(in the rows, 128 means zero)
Rotation paths and how fast each direction turns (deg/step):
Each turn is a multiple of 5 degrees from 10 to 175, or 0.
Each row of a path follows its step; steps can be skipped.
Path 1:
step 0: [133 136 136 137 136 117 116 121 128 113 137 132 134 126 131 136 121 133
 114 131 142 136 139 124 125 115 139 129 127 122 136 144 121 132 116 140
 137 125 124 135 140 126 129]
step 1: [118 129 130 140 141 125 114 117 115 133 134 134 136 127 120 133 124 137
 131 126 127 128 135 124 135 126 147 131 124 127 129 139 131 141 142 134
 145 131 131 125 146 131 119]
step 2: [117 133 141 139 128 121 124 121 113 120 140 137 125 115 113 130 128 138
 116 119 136 129 141 116 132 132 134 134 131 141 120 125 122 140 130 133
 133 132 137 140 121 135 127]
step 3: [130 143 138 133 132 136 111 121 126 106 132 134 131 122 118 144 128 130
 123 128 143 119 135 119 131 127 127 137 133 131 135 139 116 125 134 133
 123 138 130 123 136 139 119]
step 4: [134 126 140 137 127 133 117 113 126 119 136 134 126 123 118 142 132 133
 121 132 119 125 136 121 132 119 149 139 129 118 136 132 123 124 128 136
 144 122 118 142 138 130 128]
step 5: [125 126 127 130 140 138 114 128 113 127 132 138 132 122 115 133 120 130
 116 125 131 121 142 132 132 131 140 129 126 134 116 142 131 139 124 125
 139 123 128 142 143 144 128]
step 6: [133 143 138 134 135 145 129 107 119 120 135 130 120 117 116 131 125 133
 126 113 143 135 139 127 141 133 131 129 129 136 121 130 116 140 131 129
 132 128 127 133 134 122 122]
step 7: [128 137 141 125 119 131 117 111 115 114 126 143 127 130 114 144 130 131
 116 125 134 125 137 132 128 141 138 126 131 122 136 129 125 118 122 124
 137 138 128 126 133 130 113]
step 8: [122 134 130 133 136 140 120 115 119 114 130 136 137 131 128 132 132 131
 120 117 123 126 130 126 124 124 145 128 125 126 127 145 116 114 123 131
 133 124 132 155 135 130 125]
step 9: [126 135 129 139 134 136 122 117 130 135 139 132 128 115 127 125 126 123
 111 119 134 134 142 127 128 124 139 124 136 129 125 147 121 133 120 118
 148 129 130 128 144 135 118]
step 10: [129 146 143 137 135 127 116 117 127 121 132 142 123 134 133 126 123 135
 120 118 133 134 137 135 144 137 144 130 127 140 123 129 133 133 135 129
 140 138 127 134 128 126 114]
Directions:
[127 129 127 126 132 127 127 131 130 127 132 125 125 128 128 123 127 126
 127 127 128 129 128 133 131 125 131 132 128 125 127 130 135 131 126 129
 130 126 124 128 132 127 128]	80
[126 133 122 127 130 131 128 127 132 128 129 126 127 125 126 125 126 126
 123 133 131 132 129 124 130 128 125 127 133 132 127 126 126 129 126 128
 126 127 128 129 127 129 127]	110
[125 126 126 134 129 126 126 132 127 127 129 126 127 128 131 127 132 122
 129 130 132 130 132 127 127 128 130 130 126 128 128 129 128 126 130 129
 131 131 131 129 125 124 123]	40
Path 2:
step 0: [117 134 143 139 117 116 125 128 139 125 121 122 133 140 126 126 128 125
 127 128 134 130 131 116 129 127 131 109 120 136 121 130 124 144 139 124
 137 123 135 134 123 130 122]
step 1: [146 132 125 129 147 136 131 127 133 139 122 137 134 130 124 133 126 127
 122 121 133 124 127 128 149 120 136 141 135 122 129 120 122 125 120 124
 129 120 133 120 133 118 130]
step 2: [122 125 115 132 116 129 122 135 122 119 128 133 125 125 126 131 133 147
 131 113 111 131 140 119 127 132 128 124 122 131 141 140 135 126 137 130
 123 139 120 121 126 125 124]
step 3: [122 128 129 109 133 129 139 129 133 137 139 118 124 129 129 131 131 132
 134 133 132 125 110 134 123 127 116 130 129 125 115 124 125 124 124 106
 124 137 138 125 125 139 122]
step 4: [116 126 136 131 128 122 118 124 127 124 124 129 127 121 129 115 131 127
 118 131 134 137 140 116 116 136 139 132 142 146 131 126 120 130 129 126
 129 112 130 136 139 121 135]
step 5: [129 133 123 131 124 130 138 131 133 136 118 132 140 129 137 141 124 120
 132 128 131 123 132 120 140 107 127 123 129 111 117 133 123 131 136 131
 126 115 120 123 118 138 131]
step 6: [138 129 120 120 123 129 108 131 116 113 132 137 125 133 117 127 133 132
 130 119 124 126 130 134 137 132 134 131 144 122 137 117 137 126 118 127
 131 138 128 125 139 133 120]
step 7: [116 118 128 129 128 123 142 140 134 130 119 102 135 132 132 129 131 135
 128 124 128 131 127 136 121 128 115 123 123 135 129 131 145 127 144 123
 131 132 135 124 128 126 124]
step 8: [129 137 136 124 141 117 128 120 124 137 140 146 133 123 129 127 133 120
 126 126 138 127 122 127 129 139 127 117 133 137 123 131 118 124 117 127
 120 122 142 118 137 124 139]
step 9: [131 128 115 130 120 133 129 119 127 133 112 127 133 125 132 125 130 136
 125 132 111 130 140 112 127 126 125 131 121 122 128 127 122 127 136 130
 143 121 114 138 138 133 141]
step 10: [128 139 132 130 121 141 131 125 114 116 140 130 122 139 126 139 131 119
 121 124 130 123 126 130 137 124 123 125 132 124 117 123 140 132 121 111
 118 131 121 122 116 134 118]
Directions:
[128 125 132 130 127 123 131 128 132 127 133 123 125 129 128 131 126 128
 127 130 130 130 126 125 129 132 129 129 130 130 127 128 131 124 130 127
 128 128 134 131 130 130 127]	95
Path 3:
step 0: [123 132 126 121 138 136 123 128 118 123 130 131 143 129 122 123 129 120
 127 144 136 129 124 139 132 135 113 130 137 133 120 136 101 121 127 122
 140 127 124 119 120 133 139]
step 1: [125 132 116 138 128 118 115 125 130 110 108 133 129 129 117 124 120 121
 110 122 117 123 123 134 144 118 136 123 124 131 138 137 120 131 133 132
 129 131 128 139 128 123 133]
step 2: [131 119 125 125 127 128 129 140 118 133 126 127 118 129 132 129 130 126
 129 111 113 132 131 136 121 137 117 112 131 133 143 129 132 112 144 134
 121 129 131 128 116 110 119]
step 3: [128 134 130 127 130 135 142 130 135 102 135 124 134 122 138 129 133 117
 123 135 138 139 127 133 124 142 115 119 144 138 123 113 128 124 126 122
 126 133 120 129 136 121 129]
step 4: [135 130 130 129 123 131 136 135 126 117 130 136 134 125 124 109 112 122
 123 121 136 132 117 126 122 113 132 117 133 133 128 146 125 145 124 118
 137 132 132 140 118 139 133]
step 5: [129 139 144 124 129 121 139 132 131 136 116 127 117 119 123 121 125 123
 131 123 106 128 127 134 135 133 123 128 124 115 152 130 131 130 137 123
 136 134 133 133 135 135 116]
step 6: [133 131 138 138 124 123 128 126 126 133 134 136 129 125 142 139 146 129
 122 131 131 130 112 124 122 158 128 110 126 117 122 119 131 131 130 127
 131 130 127 134 124 124 122]
step 7: [139 122 127 133 130 132 140 123 119 130 124 118 132 125 130 123 123 126
 121 136 140 129 132 111 115 121 133 128 131 135 126 119 141 141 131 131
 139 118 119 152 138 127 139]
step 8: [135 121 136 106 144 114 140 130 130 144 129 128 127 138 126 113 124 127
 135 123 132 120 133 130 131 126 126 130 119 122 123 137 121 129 126 113
 147 125 134 125 136 127 130]
step 9: [126 136 137 130 117 121 128 119 125 131 130 135 137 126 113 147 130 124
 120 128 122 126 132 119 155 141 130 125 117 125 115 123 125 123 134 133
 140 131 136 124 135 133 125]
step 10: [127 124 120 142 122 124 126 122 117 145 122 117 132 135 115 139 137 127
 116 134 120 136 128 130 111 124 128 115 123 138 120 126 131 131 123 128
 123 107 136 135 120 121 132]
Directions:
[127 128 126 126 132 132 131 132 127 129 132 127 126 129 130 129 125 129
 128 132 125 127 125 126 127 129 128 128 128 131 124 126 131 129 125 127
 125 127 123 132 128 122 127]	90
[129 128 126 130 133 130 125 130 124 133 123 129 127 126 131 126 130 132
 129 131 130 124 126 124 130 131 130 130 128 125 129 126 127 130 131 126
 131 131 125 127 129 130 132]	45
Path 4:
step 0: [126 128 127 132 135 108 117 131 118 114 118 112 141 134 124 136 125 140
 124 120 135 137 123 138 126 136 122 116 131 129 131 124 124 134 119 121
 134 131 126 144 129 145 110]
step 1: [127 115 125 126 125 128 121 133 137 123 130 130 132 125 122 141 150 128
 131 136 128 133 125 132 126 122 126 146 113 131 148 129 115 111 126 130
 111 122 114 136 123 135 120]
step 2: [130 144 119 123 116 122 126 123 135 126 115 124 123 136 126 114 123 126
 112 137 129 137 116 139 122 134 131 118 130 139 147 126 111 145 128 114
 120 129 121 135 131 124 123]
step 3: [155 115 143 126 118 123 117 134 128 122 125 143 120 117 123 136 127 131
 121 123 122 130 136 124 127 129 128 133 127 127 143 129 126 137 136 129
 121 124 111 126 108 126 137]
step 4: [128 120 120 120 145 126 122 112 128 111 117 139 136 129 120 132 118 129
 106 119 129 131 134 134 115 132 138 113 130 129 133 126 112 132 131 132
 131 134 137 131 139 119 131]
step 5: [132 114 125 129 131 140 123 139 135 123 126 123 117 117 125 128 139 126
 116 110 142 143 133 129 128 130 112 126 117 103 132 124 121 123 126 123
 122 122 128 115 118 130 132]
step 6: [130 142 122 126 133 128 126 113 130 122 131 127 119 138 126 133 126 111
 120 123 134 141 124 121 113 122 126 124 149 126 117 129 107 124 121 138
 118 128 115 124 133 120 115]
step 7: [143 119 127 142 133 115 126 130 124 124 143 125 125 125 119 130 128 115
 129 125 140 146 129 147 129 130 131 131 130 128 123 136 141 135 124 113
 112 135 122 114 117 134 136]
step 8: [134 129 112 132 140 115 129 117 119 116 124 124 122 122 124 145 135 129
 127 127 133 131 139 124 131 132 138 132 141 126 137 116 133 137 124 139
 127 138 120 142 137 132 104]
step 9: [129 124 122 141 132 123 130 130 129 111 129 117 128 127 126 134 131 136
 114 129 137 130 120 133 138 125 123 136 108 133 147 146 137 114 127 118
 112 124 130 121 129 114 119]
step 10: [129 137 122 135 127 117 124 133 132 117 114 126 116 120 121 113 122 124
 126 138 141 115 129 123 124 123 129 134 137 120 134 127 113 140 137 125
 120 111 111 140 139 131 117]
Directions:
[123 128 126 129 132 132 126 126 127 131 131 126 133 124 126 129 133 130
 126 129 129 129 129 127 130 134 130 130 126 125 132 126 127 128 126 128
 130 128 128 129 127 125 127]	95
[125 130 128 129 127 124 132 130 125 126 130 129 126 129 129 128 128 129
 131 124 131 127 128 129 129 132 128 125 125 125 132 131 128 127 129 125
 131 125 125 125 123 132 132]	160
[126 130 127 128 130 129 129 127 127 126 135 127 128 129 131 131 124 127
 128 126 125 129 130 129 131 129 126 127 127 124 124 124 131 128 126 127
 121 127 125 129 132 128 129]	40
[129 125 126 132 128 129 127 124 126 125 126 129 126 128 133 127 130 130
 126 126 129 129 130 128 126 127 126 128 124 128 128 127 129 121 127 126
 131 124 133 132 130 131 126]	85
